One vector is turned by the same rotation once a step. Each row is the vector after some number of steps, and that number follows the row.
The counts run from 0 to 446.
[126 116  73 163 123 135 130 175 158 160 107 210 140 120 109 118 136 130
 160 132 105 150 137 159 117 119 166 141 137  93 126 146 117 101]
191
[139 141  84  86 114  95 117 138 155 132 124 151 145  95 110 149 153 114
 135 160  89 130 147 108 174 129 111 146 142 117 138  63 155 176]
268
[ 79 153 151 103 152 144 130 135 107 129 108 166 118 104  87 137  98 162
 105 168 100 138  77 141  98 149 133 128 156 154 103 157 153 111]
444
[107 131 152 109 137 118 155 143 123 108 102  89  89 124  96 159 116 133
 116 172 115 146  86 169  85 159 145 113 164 187 115 145 144 130]
422
[108  90 124 136 149 156 125  75 180  96 175 123 141  95 166 136 118 192
 122 114 149  95 115 113 151 139 114 111 144 107 123 153 103 116]
97
[101 117 183  94 138 134  97 101 105 152 121 163 142 126  90 122 140 116
 122 119 100 135 103  94  76  86 139 146 124  92 101  80 124 138]
306
[ 90  66 149 132 122 120 107 165 176 100 134 107 118 116 113 153 125 187
 105 123 132 118 187 108 118 121  91  97 158 161 124 134 120 142]
368
[110 108 102 163 120 123 177 123 158 170 128  73 123 125 132 157 118 117
 162 126 126 150 118 172 104 152 174 107  97  88 127 124 110  89]
136
[100  83 122 119 140 159 128 138 166  70 144 127 142  86 151 163 113 158
  99 117 135  98  85 121 174 109 105 111 131 101 129 137 154 140]
74
[133 143 118 135  97  86 115 142 132 109 175 121 102 138  94 173 154 131
 164 159 108 154 147 123 136 125  96 142 121 171 111  77 121 171]
264
[ 92  70 131 117 132 160 136 151 164  76 155 127 141  91 151 157 100 153
 110 115 153 102  98 120 161  99  89 122 137 114 119 147 131 139]
73
[106 166 157  91 127 110  71  81 118 125 129 150  93 146  86 137 168 141
 135 169 103 136 114  88 104 131 128 134 143 141 108  74 135 126]
284
[118 142 160 136 165 138  89 129 117  81  99 128 105 152 122 137 168 151
  85 129 153 122  82 121 117  88 120  95 168 117 119 118 155 170]
340
[122  83 131 129 140 124 134 151 153 133  89 157 156 142 124 116 137  82
  98 116 125 145 124 125  86  65 125 150 160  82 125  94 146 168]
327
[ 81 178 123 131 124  89 192 118 101 125 141  89 142 119 135 120 164 120
 109 115 108 150 156 117 181 144  95 132 109 146 116  87 136 132]
2
[127 145 155 100 177 136 156  93 106 109 129  89 121  90 113 132 127 152
 104 134 120 121  54 150  99 150 154 100 169 155 121 146 131 152]
419
[120 108  98 133 161  89 124 126 152 145 104 125  89 146 132 117 192 106
 139 139  91 138 142 100 139 102 169 139 138 104 124  62 136 111]
294
[ 81 141 136 102 102  87 173  88 107 117 134 166 140 128 106  95 152 128
 116 121  88 151 123 131  89 131 128 174 150 110  88 115 119 150]
8
[116 150 127 161 125 140 167 107 139 184 132  59 150 122 128 155 112 115
 151 124 145 149 113 156 125 158 142  99  86  99 126 120 117  95]
138
[136 126  75 112 156 129 114 100 146 148 178 147 117 136 172 123 115 128
 137 164 152 130 139  90 142 120  96 136 116 178 131  88  80 164]
255
[ 59 137 153 113  79 155 106  93 160 135 120 138 139 123 133 151  84 169
  97 140 158 132 136 132 110 145  95 124 123  80 118 154 156 115]
91
[ 98  85 178 124 117 142 151 162 123  67 149  92 132 134  98 152 141 107
 134 107 141 125 101 122 139  81  81 143 137 159 107 135 141 106]
48
[133 149 100 200 152 123 177 160 161 137 130 101  99 150 122 148 133 128
 153 150 125 152  84 182 118 147 165 111 115 142 110 128 112 104]
159
[ 86  73 148 128 117 158 132 154 172  80 146 128 130 133 140 159  89 133
 108 138 167 112 122 126 133  96  67 139 136 154 108 151 133 130]
71
[107  73 135 127 147 127 113 145 162 110 134  95 143  71 127 148 136 186
  99 102 120 108 172 103 158 134 106  81 156 124 139 123 128 151]
370
[ 92  94 127  88 109 107 173 128 134 112  93 143 134 122 106 102 167  76
 128 114  99 138 129 141 115  97 141 181 167 100 113 118 158 104]
30
[ 86 140 145 107 149 134 156 102 110 199 102  70 132 117 151 133  82 135
  91 148 148 154 130 134  91 152 133  96 109 145 131 137 122 121]
412
[125 124  63 106 121  80 125 121 167 146 117 162 117 121 136 132 152 103
 137 162  85 139 155 111 138 127 152 156 148 108 133  65 137 161]
270
[116 107 144 138 130  95 144 119 127 107 113  45  85 131 105 150 171 132
 137 125 140 158 140 169  85 146 155  96 173 157 135 140 126 136]
399
[145  98 117  99 118 138 140 125 174 123 113  82 157  72 102 171 114 128
 159 141 109  96  89 146 155 156 158 113 138 107 148 122 135 105]
131
[121 131 103 142 102 133 160  87 180  96 122 142 165 132 137 119 132 120
 119 121 160 123 145 169 119 117 100 157 186  79 127 166 159 147]
86
[136 184 133 130 175 136 200 113 128 151 127 124 164 128 129  89  99 118
 108 148 135 133 124 145 107 150  93 148 163 178 120 156 137 129]
438
[113 155 122 149 125 145 143 141 140 175 121 190 160 109  94 134  87 139
 140 136 114 144  79 165  83 137 149 141 110  91 101 131 109 123]
169
[129  91 143 104 176 133 132  98 133 119 146  55 130  71 144 130 140 171
 117  99 130 112 121 114 134 143 141  79 156 144 142 136  92 133]
394
[149 145  89 154 166 166 124 122 136 174 129 174 164 140 134  84 134 130
 167 131 162 134 156 113 144 119 105 134 134 156 139 161  90  85]
198
[110  88 155  99 110 124 127  79 137 140 123 127 152  95 107 118 123 166
 113 105 127 142 155 136  57 137 142 117 176  93 120 151 105 155]
385
[136 177 100 110 148 114  79  80 113 105 145 141  81 136 128 144 173 152
 135 172 126 139  91 120 147 133 142 116 136 147 129  87 133 168]
260
[110 120  84 170 118 134 133 163 145 171 115 202 140 120 111 120 131 142
 166 123 110 165 138 154 113 124 161 129 121  87 117 142 110  98]
192
[135 138  73  93 114  92 123 132 163 137 112 154 129 102 126 139 155 106
 142 166  82 134 153 111 159 131 129 154 153 104 130  67 153 171]
269
[100  90 155 100 119 153 146 162 123  72 128 113 155  94 109 158 143  97
 130  92 124 108  89 122 172  86  90 139 141 119 122 125 165 111]
50
[144 118 139 114 138 129 135 153 149 128  75 127 171 131 107 127 143  68
 102 123 132 127 131 113 125  67  93 143 164  98 140  86 174 166]
325
[106 122 147 116 125 111 167 166 135 108 115  85 100 120  90 163 111 133
 124 163 110 146 103 166  88 148 132 123 157 192 110 138 129 132]
423
[132 108 123 129 155 153 152  51 180 140 159  93 160 118 158 101 111 139
 154 124 160 106 130 131 112 150 119 134 149 132 136 152  86  98]
119
[132 175  96 117 130  99  87  97 118 108 140 135  66 154 118 151 176 141
 139 178 124 147 104 124 141 130 135 125 139 162 119  93 131 167]
261
[121 135 173 175 131 113 138 165 114 111 131  85 138 159  92 152 174  97
 135  97 128 155 126 126 123  71  99 108 119 126 113  85 142 143]
321
[ 71 116 134  89 172 117 140  94 111  99 117 128  93 106 143 104 176 154
 105 125  98 120  85  90 166 128 152 126 137 125 111 106 136  84]
19
[119 110 169 105 134 119 113  99 114 144 130 161 150 137  92 101 145 103
 124 113 100 138 112  97  68  79 137 155 137  89  98  77 118 142]
305
